[ -3.8 -36.4 -61.9  58.8 -63.3 -13.8 -25.8] >> -61.9

[[ 33.7 -35.4  -0.5  11.0  81.7]
 [ -6.2   7.8   2.4  -5.9 -28.2]
 [-16.3   4.7  12.9  42.9  -1.2]] >> 12.9

[  5.6 -77.8 -22.4   0.5 -71.6] >> -22.4

[[-33.8   4.7  54.9   6.1  32.1  65.2 -55.0]
 [-33.9  -8.3 -16.1  16.4   7.8   6.5  46.0]
 [ -8.1   7.0  -8.2  57.6  -5.9  33.2  35.6]] >> -8.2

[[ 47.8 -26.5 -58.1 -35.9]
 [-41.2  30.1  57.4  57.3]
 [ 53.4 -14.7 -77.1 -23.2]] >> -77.1

[[  7.7 -17.3  -3.4  19.9   6.7  19.0 -16.0]
 [-39.6  -5.5  15.4 -15.9 -17.5   0.2  24.8]
 [-34.3 -80.2  -5.5  -1.5 -15.6   1.2  -4.9]] >> -5.5

[ 36.6 -31.4 -71.5  34.7  38.8  57.5] >> -71.5

[[-30.9  60.5  -2.0   5.1 -19.4]
 [ 57.7 -39.4  55.7 -63.7 -19.8]] >> 55.7

[-57.5  74.6 -45.3  70.0 -67.6 -29.2 -20.5] >> -45.3

[-28.1  75.1  23.1 -23.8] >> 23.1
---
array([210,  19,  16, 188]) 16
array([41, 23, 72, 79, 57]) 79
array([221, 171,  34, 175]) 34
array([-644,   79,  749,  677]) 749
array([66, 32, 58, 86, 22]) 86
array([-26, -19, -10,  -3,  26, -15]) 26
array([891, 151, 187, 308]) 187
array([ -68,  873, -700,  835,  358]) 835
array([ 230, -389,  542, -203,  642, -524,  470]) -524
array([ 10, 138,  67, 239]) 67
---
[[7913 5594 6763 9690 6244 5533 7282]
 [5892 9040 7723 7839 7777 6467 2465]] result: 7723

[[-864 -321 -184 -369]
 [ -32 -303 -389 -574]
 [ 569  356   70   79]] result: -389

[[4960 2325 9066 6590 3318 8457 3046]
 [7557 9306 3809 3985 7148 2091 8831]
 [6247 3755 7958 9616 7815 8659 3595]] result: 3809

[[ 83 125 201  35]
 [ 77 109 195  52]] result: 195

[[3 7 2 4]
 [3 5 5 3]] result: 5

[[249 222 248 255]
 [145 200  57  78]] result: 57

[[-14  20  17  18 -32 -16]
 [ 42 -12   1  18 -30  -7]] result: 1
---
[[628 647 573 588 588]
 [294 123 561 587 547]
 [862 344 521 600 573]] Out: 628

[8195 9782 1513 6043] Out: 6043

[-13 -28  31  16 -32] Out: -13

[[160 207  85 158 156 230  59]
 [210 116  84  14 209 133 182]] Out: 209

[ 84 113 220  41  49] Out: 84

[33  5 78 47 25 36] Out: 36
---
[[643 411 129 809  99  76]
 [ 30  14 878 475 859 936]
 [436 472 679 626 823 401]]: 401

[235 977 278 529]: 529

[[5090 4050 1712 6994 5928 1711 2946]
 [7816 4664 4858 6922 5906 2583 3421]]: 3421

[[4616 7889 5617 3793 4043 8867 5821]
 [4232 1098 5893 5151 1452 3959 6176]
 [5110 3444 6116 3844 8290 5382 7195]]: 7195

[ 34 -34  36  43  18]: 18

[[3347 5596 5777 8053]
 [6004 3223 5493 7900]]: 7900

[ 262 -651 -875  812  224]: 224

[2263 8324 4041 2651 8412 6276 2153]: 2153
---
[[ 16.8 -43.2  11.5 -53.2  10.3 -72.7]
 [  4.1  75.9  69.6  42.0  58.6 -57.7]] Answer: 75.9

[[ 56.2 -38.9 -39.9 -32.5]
 [-77.0 -71.9 -71.3 -75.8]] Answer: -71.9

[[-61.1 -65.0  47.7  23.8 -42.3  31.1 -18.3]
 [-11.5  66.2 -50.2   1.4   9.2 -44.3  35.4]] Answer: 66.2

[[-42.2  11.9 -59.9 -40.7 -19.2]
 [ 47.1  -3.6 -23.8 -24.7  14.9]] Answer: -3.6

[[ 64.3   5.3  31.0 -82.0]
 [ -2.6   5.9   2.3   0.4]] Answer: 5.9

[[-64.8 -26.8 -65.2  -0.4]
 [ 45.8  20.9  42.9  74.4]] Answer: 20.9

[[ 13.4  -4.4  -6.6  59.4 -24.8]
 [-16.3  16.0  -4.0 -58.8  15.3]] Answer: 16.0

[[ -7.5 -81.2 -23.6 -26.5 -74.8  -4.6]
 [ 12.5 -34.8  17.7  23.9  15.0 -11.2]] Answer: -34.8

[[ 10.3   9.0  10.0  -2.4  10.3 -68.3   3.5]
 [-28.1  15.7   4.5  -6.9  11.4   2.7  15.8]] Answer: 15.7
---
array([[-131.92,  -17.39,  -55.34,   19.24, -136.06],
       [-140.47,  -50.54,  -58.12,   19.73, -163.06],
       [-156.81, -118.42,  -10.73,  233.03, -234.71]]) >> -131.92

array([[ -50.059, -115.841,  -23.277,  169.808,   29.050],
       [ -38.695,  -28.622,   97.586,  -42.342,  -74.836]]) >> -50.059

array([ 114.103, -156.308,  -27.468,    1.875]) >> 114.103

array([[ 1.05, -0.87, -0.54,  0.69,  0.96,  0.48,  0.14],
       [-1.56,  0.72,  1.34, -0.99, -1.44, -0.34, -0.66],
       [ 0.55,  0.02, -0.55, -0.56,  0.15, -1.19,  1.88]]) >> 1.05

array([[ -47.4,  -16.1,  -10.4,  219.9,  120.0,   39.7],
       [  90.0, -141.9, -124.9,  210.7,   -7.6,   79.7]]) >> -47.4

array([ 1.127, -0.122, -1.680, -1.158,  1.858, -0.240]) >> 1.127

array([[ 10.2,   7.9,  11.6,  -0.8,  13.0,  -0.9,   9.7],
       [  2.0,   2.7,   8.2,  -3.2,  -2.4, -14.3,  -5.1]]) >> 10.2
---
[37, 8, -25, 14, 27] yields -25, 37

[5, 2, 6, 8, 1] yields 6, 8

[[51, 616, 792, 620, 832, 411, 508],
 [847, 696, 845, 756, 317, 497, 645],
 [34, 116, 702, 668, 618, 793, 558]] yields 756, 847

[-393, 889, -537, -114, 674, -94, -745] yields -114, 889

[121, 183, 5, 221, 20, 50, 43] yields 221, 221

[2, 8, 7, 7, 7, 2, 5] yields 7, 8

[10, -33, 41, 26, 29, 0, 13] yields 26, 41
---
[[ -7  40 -28  -3]
 [-13 -15   3 -46]] → -3

[[161 121  82  93  57]
 [162 154  72  80   3]
 [ 13 226 217 227   1]] → 13

[[ 30 -27  16   8   0  14  38]
 [  8 -10   9  23  14  16  31]] → 9

[[ -4  -8  -3  24]
 [-27 -11 -13  15]
 [ 31  39  19 -12]] → 15

[-28  28 -38 -20 -17] → -28

[[  6  44  37  13  17 -31]
 [  8  30  23  25  14  32]
 [-20  23 -36 -33  10  33]] → 23
